Look-ups in named tables: a row name and a column name give one cell, copied from the table.

Berodef =
         Venof  Giz  Gobov  Fivebu
Pogonam     67  141    141       9
Kitig      121  106    210     107
Fimud       62   82    136      93
Posam       66  116    179     114
Belavir    121   87    189     114
Tugu       108   69    137     105
Seb        146  108    153     118

Seb, Venof => 146
Kitig, Giz => 106
Seb, Giz => 108
Belavir, Giz => 87
Pogonam, Fivebu => 9
Posam, Gobov => 179
Kitig, Gobov => 210
Tugu, Venof => 108
Fimud, Gobov => 136
Tugu, Giz => 69
Belavir, Gobov => 189

Nekipur
            Sol    Rudu    Zuvi     Dos     Fak     Sov     Lur     Bem   Kilod
Topip    68.658  75.013  76.097  62.614  56.755  41.212  34.621  44.879  31.492
Dutum    61.486  51.872  60.452  56.535  52.527  68.601  50.975  56.583  59.572
Mepako   75.398  71.631  64.667  60.551  77.750  33.630  30.776  57.776  34.418
Zoso     34.799  48.466  28.328  56.995  79.920  18.605  67.731  57.610  56.791
Deg      55.485  70.016  70.471  64.789  53.974  35.849  42.271  37.941  33.427
Suru     63.631  80.890  82.992  51.074  24.822  64.095  45.908  40.376  30.252
Noba     44.498  47.711  35.419  41.469  52.535  56.561  71.369  63.641  63.378
Fonilat  64.058  84.542  86.785  60.323  34.825  55.576  40.704  37.875  26.154
Nen      45.714  35.116  36.643  43.669  47.068  78.321  75.695  67.789  80.903
Dibig    49.286  61.725  55.441  49.608  44.895  47.774  57.191  47.186  44.274
Nulidez  29.572  44.265  43.150  62.667  55.187  47.700  70.731  45.010  62.362
Nutur    80.640  70.674  66.700  47.199  58.546  52.155  34.994  61.673  38.559

Dibig, Sov -> 47.774
Mepako, Kilod -> 34.418
Dibig, Fak -> 44.895
Zoso, Zuvi -> 28.328
Nulidez, Bem -> 45.010
Topip, Rudu -> 75.013

Tavadi:
           Bil  Favipu    Mup  Vusofu   Gole
Nel      17052   60358  59599   10179  21147
Rusoba   22349   30639  26391   27570  76391
Ginedos  47020   12426    871   57434  71342
Pakof    41627    9050   8576   39738  35322
Buz      43867   35286  39498   40181  20287
Did      42687   43876  47902   31731  37560
Makemug  59648   36926  46659   54807  43089
Tev      39601   68087  62435   37790  19170
Zipalu   55497   26430  21943   52176  10290

Ginedos, Favipu -> 12426
Buz, Favipu -> 35286
Ginedos, Mup -> 871
Tev, Favipu -> 68087
Ginedos, Gole -> 71342
Zipalu, Favipu -> 26430
Row with the largest Favipu: Tev

Buzure =
            Dev   Lupuf  Bakib   Vikeg  Tipiri     Pil  Telipo   Saras  Sotesof    Dida
Pemad    -66219   21683  37685   87166  -14907  -24038  -15745   32941     1178   16902
Lef      -45891   19089  33117    6650  -18723  -42468  -16125   26370   -13733    5195
Lenap      3024  -33826   6947  -64480  -41511  -77429    5515   -6232     6178    1932
Lotol    -33151  -46083  14401   88725  -32183   -1175  -10545   26610    45350   38548
Kavam    -28564    2437  65767    7574    3310    4012  -22868   24088   -20695  -20210
Keli     -16258  -26632  22460   -9926  -37430  -68085    2483    1715     7196   -6731
Tolosob  -51524   35359  -4224  -29035  -22456  -46267  -18450   20800   -10186   66761
Laruda    -1647     668  36803  -50762     710  -18933   -7083  -22246   -14704   15230
Niforo   -17404   -4307  52583   26200   -7377   15780  -41269   30766     3811   -3156
Fuvo     -59884   54376  20468   25810  -17361  -38183  -28722   70537   -15871    2357

Dida of Lef is 5195
Dida of Kavam is -20210
Vikeg of Lenap is -64480
Vikeg of Niforo is 26200
Tipiri of Laruda is 710
Vikeg of Laruda is -50762
Saras of Lotol is 26610
Bakib of Lotol is 14401
Lupuf of Pemad is 21683
Saras of Tolosob is 20800
Bakib of Lef is 33117
Bakib of Keli is 22460
Row with the largest Vikeg: Lotol

Voze:
,Benus,Kuf,Mevebir,Ruzo,Nokorir,Kuzog,Fetezo,Dat,Boluv
Tokipov,66,78,145,155,135,122,82,39,215
Vod,72,76,141,146,120,128,88,60,207
Pas,182,184,113,103,138,125,158,193,54
Ruk,136,78,139,170,32,169,117,183,116
Bukasil,68,78,149,158,129,128,80,41,228
Zutu,134,67,130,164,27,166,120,193,113
Vegeko,183,181,114,105,126,128,159,201,42
Gam,74,75,145,157,123,130,80,61,204

Benus of Ruk: 136
Benus of Tokipov: 66
Fetezo of Vegeko: 159
Nokorir of Ruk: 32
Fetezo of Gam: 80
Mevebir of Tokipov: 145
Boluv of Vegeko: 42
Dat of Vegeko: 201
Boluv of Pas: 54
Nokorir of Bukasil: 129
Fetezo of Ruk: 117
Dat of Ruk: 183
Kuzog of Gam: 130
Kuf of Ruk: 78
Kuzog of Zutu: 166
Boluv of Zutu: 113
Fetezo of Bukasil: 80
Benus of Vod: 72
Which row has the largest Nokorir? Pas

Mamubes:
         Fim  Tebe  Pekiza  Kepe  Durigap  Tem  Manuda  Faz  Rosu
Siz      181   424     579   536      566  306     703  748   804
Suseze   189   665     370   228      868  167     891  740   809
Rarik    336   378     755   566      422  389     528  687   766
Duvusaz  494   621     762   595      423  454     417  657   674
Faronug  409   501     735   550      444  465     470  627   729
Reb      335   345     844   777      287  428     434  732   726
Zese     216   693     411   171      973  258     834  819   832
Bimuge   741   835     859   535      378  346     264  617   539
Rilugod  611   524     408   264      785  651     692  520   539
Fur      189   596     367   253      781  123     903  658   803
Ruv      313   465     537   386      606  300     729  625   773

Tem of Rilugod = 651
Rosu of Reb = 726
Rosu of Suseze = 809
Tem of Faronug = 465
Pekiza of Bimuge = 859
Rosu of Siz = 804
Kepe of Rarik = 566
Kepe of Fur = 253
Tem of Siz = 306

Nid =
,Fidune,Bur,Dem,Vid,Senoz
Parune,12596,87181,9141,19276,14001
Dogov,91602,85330,13972,13126,14258
Gisiri,84607,86656,86893,82606,83973
Lup,12801,85883,83463,83540,83702
Gusos,12985,87527,19453,18264,20984
Tinoki,13325,88059,88849,84199,83709
Zos,83505,13031,71627,78930,70878
Nas,78680,2619,77089,74219,69776
Bifum,84985,14552,10794,12396,13913

What is the Bur of Tinoki in Nid? 88059
What is the Bur of Gusos in Nid? 87527
What is the Senoz of Dogov in Nid? 14258
What is the Fidune of Zos in Nid? 83505
What is the Vid of Parune in Nid? 19276
What is the Fidune of Lup in Nid? 12801
What is the Bur of Zos in Nid? 13031
What is the Vid of Bifum in Nid? 12396

Vuke:
	Tav	Sim	Bipo	Nodi	Luze
Sefa	51.2	30.6	64.5	22.1	34.5
Novo	59.2	56.8	65.4	48.8	50.7
Gepuser	51.2	17.3	61.4	23.5	40.8
Zor	48.6	44.5	44.2	58.7	61.3
Papufis	45.2	46.3	44.6	54.4	55.3
Dep	41.2	38.9	59.2	24.1	38.7
Did	63.7	99.9	51.8	89.4	69.7
Sed	65.4	60.3	58.6	58.8	53.2
Zeku	45.3	49.7	40.5	63.2	64.1

What is the Sim of Sefa in Vuke? 30.6
What is the Bipo of Zeku in Vuke? 40.5
What is the Nodi of Did in Vuke? 89.4
What is the Tav of Did in Vuke? 63.7
What is the Tav of Novo in Vuke? 59.2
What is the Luze of Zor in Vuke? 61.3
What is the Nodi of Novo in Vuke? 48.8
What is the Sim of Zeku in Vuke? 49.7
What is the Tav of Sefa in Vuke? 51.2
What is the Nodi of Papufis in Vuke? 54.4
What is the Nodi of Gepuser in Vuke? 23.5
Which row has the largest Nodi? Did

Table Marola
fields: Tetu, Lun
Kidatil: [-0.1, -0.8]
Gonos: [0.6, -0.7]
Deroga: [0.6, -0.8]
Vebikil: [-0.2, 0.1]
Gub: [-0.7, -0.1]
Misa: [0.3, 0.0]
Vur: [-0.8, 0.5]
Bomavut: [-0.6, -0.2]
Dufet: [-0.2, 0.4]
Dalitov: [-0.9, 0.3]

What is the Lun of Vebikil in Marola?
0.1
What is the Tetu of Kidatil in Marola?
-0.1
What is the Tetu of Vur in Marola?
-0.8
What is the Lun of Deroga in Marola?
-0.8
What is the Tetu of Dalitov in Marola?
-0.9
What is the Tetu of Misa in Marola?
0.3
What is the Lun of Bomavut in Marola?
-0.2
What is the Lun of Dufet in Marola?
0.4
What is the Tetu of Gonos in Marola?
0.6
What is the Lun of Dalitov in Marola?
0.3
What is the Tetu of Dufet in Marola?
-0.2
What is the Tetu of Bomavut in Marola?
-0.6
What is the Lun of Vur in Marola?
0.5
What is the Tetu of Gub in Marola?
-0.7
Row with the largest Lun: Vur

Table Nokufu
         Lukibe  Venetu  Vogo  Sot  Ged  Fenet  Takem  Bag
Poma        0.8     0.5   0.7  0.7  0.8    0.6    0.2  0.5
Regapel     0.6     0.4   0.8  0.9  0.9    0.4    0.3  0.4
Guv         0.4     0.5   0.7  0.7  0.7    0.3    0.5  0.3
Tol         0.4     0.6   0.5  0.5  0.4    0.5    0.7  0.5
Mapi        0.6     0.6   0.5  0.5  0.5    0.6    0.6  0.6
Kis         0.5     0.5   0.6  0.6  0.5    0.5    0.6  0.6
Pini        0.5     0.6   0.4  0.3  0.3    0.7    0.7  0.7

Venetu of Kis is 0.5
Fenet of Regapel is 0.4
Sot of Tol is 0.5
Takem of Pini is 0.7
Fenet of Poma is 0.6
Lukibe of Guv is 0.4
Bag of Pini is 0.7
Fenet of Pini is 0.7
Ged of Pini is 0.3
Row with the largest Lukibe: Poma

